In the data rows, 128 means zero.
Two rows play each game, the first against the second. How much does the first row win by? 10 is about a draw, 20 a big win and 0 a big loss. Wins can go round in a circle: one row can beat a second, the second a third and the third the first. Each row has two weighted sums of its numbers, A and B, taken from their middle values. A row wins by its A times the other's B, less its B times the other's A.
[125 144 124 113 136 148 118 129 117 143 114 114 132 148 116 130]
[120 145 189 164 111 101  94 124 122 134 190 165 110 105  82 121] 10
[123 144 141 103 106 161 133 137 121 147 145 104 108 157 128 141]
[119 135 172 159 105 121 109 128 116 135 178 157  99 117 109 128] 10
[132 148 170 199 135  76  62  75 130 149 169 196 136  83  59  75]
[119 136  98 134 136 131 121 145 114 136  98 140 145 124 120 144] 10
[116 144 178 136  72  98 122 162 127 149 180 140  71  98 120 168]
[121 136  99 142 122 131 135 134 117 130 102 147 124 126 128 140] 7
[128 123  92 159 131  92 141  88 130 123 105 151 135  92 137  83]
[128 139 107 132 125 136 119 137 126 141 111 132 134 135 123 131] 10
[171  50 149  69 174 124 194 125 169  44 140  74 173 129 196 129]
[122 143 141 109 108 154 135 130 122 141 140 105 104 155 131 131] 10
[118 143 174 138  80 107 122 159 113 153 175 134  80 102 126 149]
[131 112  90 149 139  93 145  92 129 116  93 155 134  96 145  92] 6
[113 142 104 124 150 134 117 138 120 146 101 123 152 128 115 144]
[165  38 124  74 172 115 184 116 173  41 129  75 176 119 186 115] 11
[173  42 149  80 173 139 192 140 180  42 156  69 172 138 193 131]
[164  73  83 103 169  77 133  72 161  68  79 115 164  81 141  69] 17
[116 140 148 118 102 141 137 133 120 141 154 115 106 138 133 139]
[111 144 137 110 117 158 125 133 115 145 134 108 117 154 128 127] 9
[120 150 125  98 142 156 117 124 115 151 127 102 143 161 118 132]
[109 150 107 124 159 122 104 148 121 143 102 118 165 127 110 153] 12
[149  56  97  92 152 144 194 135 148  52  98  96 151 134 191 132]
[123 142  82 164 144  89 156 127 118 138  82 163 141  96 159 138] 11
[138 117  95 154 132  89 141  86 139 112  97 152 147  93 136  83]
[127 148  94 121 162 119 111 170 113 152  97 128 172 120 106 162] 15
[120 135 102 154 128 131 127 134 120 128 102 150 125 137 133 135]
[119 146 133 105 116 159 128 125 117 151 134  98 120 166 127 130] 11
[111 151  94 134 156 111 122 159 113 149  93 129 153 111 121 155]
[120 150 103 112 170 138  98 155 116 151 110 115 162 133  96 161] 12
[127 148 135 108 130 151 122 132 113 143 125 101 122 155 126 128]
[117 147 105 128 140 135 121 136 115 140 112 124 142 129 118 136] 13
[174  40 119  74 166 127 190 114 167  44 119  83 175 128 190 112]
[170 137 132 169 172  84  59  92 168 140 125 172 174  88  59  83] 7
[120 150 143 100 111 163 130 129 115 151 141 101 108 169 126 125]
[143  52 102  88 148 153 189 150 151  54 104  79 149 142 192 147] 9
[120 140 176 145  87 101 125 152 114 145 172 130  74 103 127 157]
[123 135 173 156 111 121 111 133 120 132 175 155 110 114 103 135] 10
[113 140 157 126  92 140 132 137 122 134 157 122  97 134 129 139]
[118 159 143  98 104 170 141 127 128 156 144  92  95 174 145 125] 8
[139  48 112  80 138 181 179 172 133  50 115  84 138 180 178 180]
[125 147 146 194 121  79  98  73 128 153 153 201 124  75  89  77] 10
[133 150 189 192 135 101  71  97 124 151 190 195 133 103  73  90]
[120 137  97 146 133 133 134 133 119 139 100 144 129 126 135 136] 10
[124 152 164 100  76 149 160 142 120 150 163 102  66 141 155 144]
[118 149 100 142 142 120 127 138 123 141 100 143 143 126 129 133] 11
[165  97  88 124 175  72  91  64 168  88  84 134 170  77  94  66]
[116 153 102 106 180 138  69 177 117 153  97 104 183 128  72 179] 7
[178  83  78 106 174  80  99  64 173  79  77 111 170  77 100  71]
[147  73  80 108 146 108 171 111 156  73  81 107 149 115 173 116] 9
[120 134  92 163 121 127 146 136 118 136  90 167 131 120 145 121]
[176  50 101  87 180  94 150  84 177  53 102  88 177  95 156  85] 10
[129 145 195 186 122  90  61  81 119 146 190 191 117  97  63  81]
[178 115 105 148 177  79  69  74 169 118 109 156 169  76  68  77] 5
[127 143 181 150  81  94 108 147 118 141 182 150  90  95 107 144]
[160  64  82  96 166  91 143  77 170  66  84  96 168  96 143  70] 10
[120 149 122  92 151 175  95 133 119 151 117  93 154 169  91 136]
[160  99  89 143 153  86 120  75 150 109  84 145 157  84 124  76] 10
[122 138 139 113 117 158 122 136 122 142 132 105 107 153 126 136]
[117 145 176 146  86 119 120 143 114 137 177 139  87 115 120 142] 11
[115 135  97 146 123 129 131 140 112 136  96 148 124 126 132 139]
[116 139 178 139  95 108 113 141 120 140 184 150  92 105 109 145] 11
[111 150 128  96 131 173 110 135 111 152 124  91 131 177 113 127]
[123 133 164 146 103 130 121 130 119 137 174 146 103 121 108 139] 11
[117 134  83 172 129 102 171 114 116 137  84 166 127  98 166 111]
[152 142 116 170 151  76  75  71 155 134 122 175 152  69  79  69] 6
[160  57  85  91 161 119 170 109 161  65  87  90 165 112 182 104]
[115 139  97 149 135 114 136 137 126 141  95 151 152 106 137 131] 11
[139 114  85 144 135 114 165  93 134 110  87 147 134 101 161  96]
[119 144 162 110  82 141 149 143 118 146 160 109  90 141 133 144] 14
[146  82  77 116 151 102 167 100 142  85  74 114 150 107 167  98]
[119 155 166 104  60 142 176 167 117 153 169 104  60 142 176 158] 12
[115 157 103  87 170 162  63 134 119 157 113  88 171 173  64 131]
[169  43 119  75 167 128 187 118 162  44 115  77 163 132 179 121] 11
[119 142 158 112  99 143 129 142 117 145 158 115 101 141 134 142]
[133 114  96 154 136  96 151  89 132 116  92 149 136  99 148  92] 8
[118 145 170 125  91 125 131 145 109 137 163 131  79 126 137 150]
[112 152 141  79 109 187 132 110 108 146 144  83 106 185 139 107] 4
[117 151 179 132  66 111 132 154 124 148 178 135  70 102 133 161]
[110 146  93 140 149  92 138 150 117 148  95 146 153  98 139 153] 10
[164  46 137  75 160 156 188 148 161  41 131  74 149 151 187 150]
[121 149 106 109 148 142 113 135 110 145 115 104 146 156 107 142] 11
[171  79  78 105 171  83 125  67 167  72  74 104 169  79 125  74]
[118 163 178 194 117  75  73  68 119 156 176 197 120  67  73  69] 16
[117 140 173 134  86 114 124 155 116 144 174 141  79 102 124 157]
[113 135  93 158 121 127 136 140 128 135  93 162 133 120 137 132] 13
[123 137 107 112 140 139 121 140 122 143 115 114 145 142 115 140]
[109 148 101 113 162 133 101 147 118 149 103 117 169 136  98 154] 9
[116 137 101 154 133 125 135 133 117 138  96 149 124 127 137 141]
[117 153 134  90 111 178 125 122 115 150 135  90 121 188 123 117] 10
[120 150 119  94 146 175 100 121 121 153 126  91 147 181  99 118]
[124 141 109 119 163 127 120 144 121 147 105 116 154 144 119 141] 8
[116 154 111  98 171 162  80 143 107 156 107  96 165 164  81 147]
[117 153 104  92 173 157  79 149 125 152 103  98 174 153  72 151] 10
[113 146 132  84 120 185 120 110 123 150 137  88 120 190 124 116]
[123 147 138  96 131 171 118 125 118 154 126  90 116 171 121 133] 10
[122 148 100 116 159 120 104 153 115 151 105 123 166 123 110 150]
[128 153 168 198 131  71  71  74 128 150 165 196 134  70  76  65] 6
[178  98  90 143 172  75  60  78 176 103  97 146 173  73  72  67]
[125 153 121  90 150 183  86 127 123 149 115  82 161 170  88 116] 16
[127 147 188 174 104  84  56 111 120 142 192 171 110  88  62 107]
[119 140 103 137 121 133 135 133 123 128 104 151 133 131 124 139] 10
[128 139 152 111 102 153 136 132 113 139 153 110 105 151 131 137]
[118 144 122 118 128 154 121 125 116 139 125 106 131 152 118 138] 10
[123 153 107  98 168 157  94 146 120 156 112 103 174 154  82 145]
[177  42 149  78 168 139 196 125 172  45 147  78 167 132 188 129] 11
[122 146 151 105  92 158 145 140 114 152 152 103  85 158 146 140]
[125 132 107 147 125 126 132 134 118 134 105 146 132 126 134 137] 11
[123  50 119  81 121 203 157 198 120  47 118  80 127 202 154 192]
[118 158 150  82  94 175 150 129 116 151 149  91  92 179 143 118] 16
[117 138 101 154 123 130 133 139 110 135  96 153 129 128 133 140]
[127 159 192 196 126  82  53  68 123 155 186 197 126  78  57  70] 8
[163  86  81 125 168  81 105  75 168  90  75 120 162  71 105  70]
[111 136 179 158  85 108 104 139 118 139 189 157  95 102  98 141] 8
[139 115  90 149 138  99 142  92 134 108  91 149 140  89 141  89]
[116 144 164 128  93 130 130 140 114 139 165 133  89 131 132 139] 11
[116 140  99 135 146 125 117 141 122 135 102 133 147 121 118 135]
[109 146 154 107  97 149 137 132 116 149 154 115  95 147 135 139] 9
[115 151 142  85 108 186 143 106 119 154 141  86 106 189 137 111]
[122 157 125  80 138 190 113 108 123 150 129  79 131 191 106 104] 7
[139 100  79 141 142 105 164  98 140 103  78 136 142 110 166 101]
[145  48 105  87 146 163 189 161 148  53 106  83 141 158 188 158] 8
[113 127 102 141 124 129 127 136 122 131 106 157 119 133 132 140]
[124 147 148  82  94 196 152 104 124 153 146  84 100 195 151 101] 13
[118 147 118 103 140 152 118 132 120 148 119 111 136 151 109 134]
[127 142 189 185 126  95  67  93 129 146 187 187 124 103  68  94] 10
[165  81  79 118 173  77 111  69 175  84  87 124 177  76  98  69]
[120 142 103 140 132 135 120 138 122 136 106 136 131 132 133 138] 10
[115 145  92 140 165  94 123 163 120 148  93 140 162  97 134 162]
[148 152 164 195 141  71  57  69 146 156 165 190 148  74  60  72] 14
[115 121  99 156 122 135 129 139 123 132  97 153 121 130 130 135]
[124 149 169 126  62 118 143 171 119 149 174 124  64 119 144 163] 7
[120 140 113 118 143 139 122 142 116 146 110 122 140 137 123 144]
[113 142 181 142  68  94 128 178 115 144 185 135  65  94 118 170] 12
[114 141 171 134  93 118 127 142 113 145 168 141  88 123 127 140]
[126 148 153 195 126  80  93  69 122 152 151 190 120  80 103  71] 8
[115 147 174 137  83 114 129 149 114 146 169 132  76 114 126 153]
[127 147 100 128 156 122 118 147 123 140  99 122 154 145 119 138] 12
[118 127 103 161 116 130 137 132 120 131 100 149 118 128 135 143]
[112 142 140 114 105 149 132 145 107 152 149 108 106 156 132 138] 10
[157 140 153 191 158  92  60  82 152 136 154 190 161  86  57  85]
[160 117 101 150 156  72  96  67 161 106 102 155 153  78  96  64] 15
[125 141 106 132 143 118 127 138 120 142 102 136 145 123 128 144]
[160 105  87 137 158  76 114  72 154 103  88 132 160  77 117  74] 8
[118 145  88 134 172 102 107 172 116 144  87 138 167  94 124 168]
[120 137 111 137 143 136 128 143 124 141 107 127 138 138 124 137] 15
[121 145 148 113  92 144 136 138 116 138 157 122  94 146 138 135]
[119 149 175 127  58 119 156 181 112 153 172 119  58 111 158 189] 15
[123 139  95 141 151 115 124 150 116 146 100 140 157 121 125 150]
[118 149 154 110  80 144 148 146 116 150 155 102  80 153 146 134] 10
[125  71  86 100 126 160 188 159 127  69  90 107 120 165 189 150]
[118 142 144 106 109 154 129 137 119 139 143 110  98 161 119 142] 11
[120 134 113 126 131 136 125 139 118 141 109 132 133 138 119 143]
[170  44 110  81 171 114 185 111 165  43 112  76 175 117 179 106] 10
[150  62  86  92 143 147 193 136 137  61  83 101 144 141 194 130]
[112 139  98 148 134 133 130 140 115 134  96 150 127 131 121 138] 11
[184  58  80  97 177  87 139  79 166  58  87  95 174  82 135  78]
[152 140 142 181 152  85  61  78 157 142 144 182 159  81  63  73] 5
[130 143  95 147 149 114 136 135 112 136  94 144 139 118 137 141]
[121 150  99 126 165 112 120 167 115 145  95 131 162 108 124 164] 14
[114 141 172 145  96 118 114 139 118 142 172 152 102 120 118 137]
[160  50 106  82 151 133 191 126 156  49 101  80 155 137 193 130] 10
[119 150 115  93 168 163  79 147 119 151 109  95 172 169  79 154]
[114 143 184 153  82  92 100 156 119 145 186 150  79  82  95 156] 7
[131  56 107  88 132 184 174 172 125  57 104  81 123 190 169 178]
[123  55 110  95 124 194 153 190 117  51 116  79 118 197 152 191] 9
[164  56  84  95 157 119 177 115 159  57  93  92 166 121 182 105]
[148  48 143  71 146 188 172 183 145  48 138  68 148 182 174 182] 6
[127 146 126 107 138 152 112 131 115 149 123 106 129 152 114 136]
[171  57  85  90 167  88 150  82 169  57  92  89 173  89 149  80] 9
[152  81  81 111 148  98 144  90 160  82  84 117 151  95 155  90]
[112 146 118 113 140 149 113 135 120 146 120 108 134 155 119 137] 9
[117 139 149 100 103 157 138 138 118 149 148 110 102 159 134 139]
[166  52 163  79 170 156 184 142 175  53 163  75 175 146 191 149] 10
[113 146  82 142 169  82 140 186 119 148  85 140 168  82 140 183]
[115 156 137  96 115 181 126 120 118 154 137  88 113 183 127 112] 5
